In the rows, zero is written as 128.
Rotation paths and how fast each direction turns (degrees per step)
Each turn is a multiple of 5 degrees from 10 to 175, or 0.
Each row of a path follows its step; steps can be skipped.
Path 1:
step 0:  86 141 110 116 151 112 104 148 160 134 173 113 164 145  74 134 142 161  83 133 162 127  73 173 112 132 111  84 159 133 149  95 117  97 144 151 144 131 157 155 124 122 138 137 167 134 181 168 149 184 157 169 121  97 144 130 182
step 2: 175 141 125 172 132 120 151  78  80 103 103 159 151 102 132 137 137 125 157  92 122 128 111 148 137  86 144  74  99 132 175 108 186 118 183 107  76  88 111 116 144 134 169  86 154 142 137 191 134 162 140 140 118 141 131 128 157
step 3: 119 143 141 111 106 180 142 111 157 103 161 105 136 100 164  96 122 128 182  56 172  76 111  90 120 140  96  76 115 115 102 138 130 133 138 147 148 161  98 156 151 155 159 105 136  68 146 148 132 139 139 147 165 139 108 173 170
step 4: 141 166 102 150 159  91 156 133 162 127 126 122 152 171 155 122 145 201 170 115 114 122 156 141 119 153 164 120 102 140 119 149 143  78 112 135 123 175 109 131 100 153  95  81 131  81 126 140 110 129 163  99  61 168 162 178 130
step 5: 137 184 133 127  64  93 155  40 108 109 160 118 135 144 131 105 133 147 108 100 163 117 122 125 202 146 147 150  97 121 136 140  89 131 120 107 126 138 129  79 119 181  98 139 144 142 116 135 164 126 151  83 117  95 130 119 169
step 7: 152 129 130 173 101 149 161 150 138 112 150 138 143 129 168 138  79 108 155 164 114  90 185 119 162 153 162 179  94 138 123 143 139 170 125 133  99 124  99 144 143  85 128 138  96 139  85 127 165 108 177  72 162 193 107 133 120
step 8: 118 150 133 130 115 181 135  97  78 135 107  99 138 184 131 153 106 152 129 156 108 120  58 116 110 162 135 107 157  66 125 152 152 160 127  98 112 194 144 115 134 120  84 176 110 138 111 136 116 136 107  75 142 176 106 118 119
step 9: 117 106 125 103 140 160  99 178 102 173 202  88 122 165 151 125 131 149  79 151 135 122 123 105 132 148 122 115 140 156 129 181  70 129 126 144 143 163 107  84  88  78 135 123  99 110 120 100 168 113 136  92 134  85 142 122  78
step 10:  91 135 102 177 163 100 105 145  90 162  88 130  99 134 134 155 153  77  88 155 129 155 148 118 151 140 112 157 131 111 168 128 128 113 130 152 103 103  94 146 119 140  98 173  45 143  93 117 103 133 137  78 101 110 160  77 126
step 11: 116 133 125 108 117 129 168 142  65 152 142  97 130 106 129 113 109  43 111 184 100 149 125  96 112 100 139 130 119  96 178 118 109 143 129 122 177 146 146 121 151 108 166 147  91 183 123 156 153 163 106 186 135 117  80 115 137
Speeds:
138 126 131 115 120 135 116 147 131 111 124 119 136 119 132 134 125 140 123 129 147 136 125 127 118 130 126 118 126 128 143 126 115 130 128 121 127 123 122 129 138 133 133 134 128 122 124 126 133 120 130 124 112 129 122 125 132 -> 120
124 128 131 120 124 140 122 133 133 132 127 130 122 116 138 114 134 125 133 132 119 116 134 122 137 137 146 124 120 138 118 131 124 122 127 121 130 128 128 121 135 129 129 137 130 140 120 119 141 133 137 133 132 108 114 133 133 -> 175
142 130 127 130 125 135 129 135 124 137 135 146 142 120 143 123 124 120 125 123 124 124 142 122 128 132 123 123 137 122 127 128 138 127 125 116 128 134 131 139 129 140 147 139 132 135 131 134 120 123 125 132 134 145 124 126 123 -> 80
